Named moves (each a turn or a mirror), then the moves between two rows, first move first; the first pair answered:
P (before => after):
[ 12  26  11  19 -11   1  -1  -8  16 -19   9 -23   5  20 -12  15 -25  -1
 -11   6   4 -21  -5  -2] => [  1   9 -11   1  13  19   7 -10 -10   4 -13  34 -12  12 -14 -15  -4  14
  -9   3  -5 -10  20  22]
[-28 -38 -35 -22  38  -7 -14   0   1  57 -46  11 -28  18   1 -35  43   5
 -16  55 -12  16  -4  42] => [-12  -9   4   6  -7 -32 -28   9  50  14  -9 -89   2  28   6  22   6 -15
 -11  59  -2  -2 -49   2]
[ 44  19  30  20 -53 -10  -8 -20  18 -59  46 -27   1  14 -30  27 -39  18
 -33  -6  -7 -23 -10  12] => [ 29 -11 -12  -8  -9  14   7 -25 -36 -13  11  72 -29   0 -29 -32  -1  37
 -38 -13 -18   0  40  53]
X (before => after):
[ 20  -8 -25  17  -7 -15 -26 -39 -43  -2 -25  15  -7  14 -12 -15 -31  25
 -18 -20  -1 -51  38  35] => [  5  -7 -13 -16  -5 -36 -30 -10   6  -6  -6 -81  20   6  13  -5   6 -62
   6 -11  16  10  -1 -35]
[ -5  -8  18  -3  -8   7 -10   4   4   8  19 -14   4   3   3   5  -9 -38
  15  -6  -7   8 -14 -14] => [  1  -7  11  13 -11  11  -4 -14 -23   5   7  22  -5   3  -6   2 -22   1
   3 -10 -11 -25   3  19]
[ 18  -5  26 -34   0  13  11  25 -12  15  44  14  42   0   3 -28   8  -2
  10 -22   0   5 -29 -25] => [ 44  -7   5 -31  10  10   6  24 -35   0  26  47  32   7  -7 -31   1  23
   0 -14   1 -16  -4   6]
B (before => after):
[ 31  -6  40  34   4  14  13   5 -47  42  -7  26  24  11 -16 -18  21 -11
 -32 -18  -6 -44  31   1] => [  3 -24  -1  -6  11 -27  -8  25  -7  31 -17 -44  19   0   0 -20  42 -68
 -16   6  11  13  17 -27]
[ 14  -7 -48 -30  21 -54 -18  15  17 -52 -37  30 -43   0 -20  21  -5   6
  -3  24  -2  -7 -12   3] => [  1   4  52  16  17  36  27 -11 -21  35  23  77  -7 -18 -10  -6   6  35
 -11 -24 -28  -8 -13  -3]
[-17  -1  24  -9  10  13  15  12  -5  32  13  -9  29 -18  20 -21  39 -29
  11  -9   5  47  -5 -25] => [ 35  10 -41 -16  12 -36 -13  14   1 -48 -32   9  -4  13  -6  14   5  -2
   7  24  14  -4  11   4]
[ 23 -10  14  -5  18   7   5   5 -15  13  -7  22  25 -12  -9 -16  17 -18
  14   4  12  21   5  -5] => [ 27  -9  -3 -13  17 -10  -4   8 -12   1 -21  14  21  -4 -11  -5  10 -25
  16  15  21  22   6   3]
Pairs:
(2 to 3 moves a pair)
[ -5  33  29  58 -20   4  20  16   7  14  22 -18  -2  -2  20   9 -37  -8
 -14  -9 -35   0 -14  -1] => [ 11  36   8  57 -17  -7  12  19   7  -7   7  -8 -16   5   7  25 -50   4
 -19  -1 -30 -22 -11  13] | B B
[ 13  -1 -33  38   7  21   2  -6  29 -28 -26  26 -30   1 -40  -1 -30  15
  10   2   4 -49  26  30] => [  3   2  -7  30  -8  12  -1   9  70 -37   0 -49  -5  -6 -21  11 -18 -37
  24  12  13 -17  -9 -21] | P X
[ 27  15  37  -3  64  52  32  -7   4  23  17  45   7 -15  19   9  18 -16
  22 -10  21 -11 -45 -48] => [ 35  13 -13 -29  60   0   7  17  35 -33  -7   0  -8  -3  12  33   7 -36
  25  22  39  -7 -54 -56] | P B
[ -8 -15  29  29  -6  46  17 -31 -13  36  15  -8 -26  -1 -14 -10 -12  46
 -38 -23 -38  13   9   7] => [ 24 -13 -12  19  -5  14  -1 -26  -7 -14 -15   0 -46  24 -32  11 -29  58
 -39  -3 -27 -15  15  24] | B B
[ -4 -16  -4  -8   0 -18 -22  -7 -25  13  16   2  26  -7  20 -32  22 -25
  -2  -4  -1  34  23 -14] => [ 27   5 -22   1 -12 -44 -37  -5 -15 -34   4  -7  27  11   7   2  -7 -11
  -4   8  11  -1  20  -4] | B P
[-32  10 -10   5 -33 -40 -33   2  46   2   8 -67  -3   2 -28   2 -32  39
   3  -5 -19 -13  -7  10] => [-33 -13 -49 -38   8 -40 -29  15  27   6 -30 -35 -15   1 -23 -34   9   3
   3   5 -11  30  18   8] | P X
[  6   1  18 -15  19 -14  -1 -28 -19  33  35   2   6 -20  19 -10  31 -36
  26 -29 -13  24   7  -8] => [  4 -14 -19 -32  25 -33  -4 -25 -19  17  13   7  -8 -13  16 -15  30 -38
  21 -20  -5  34  24   4] | X B
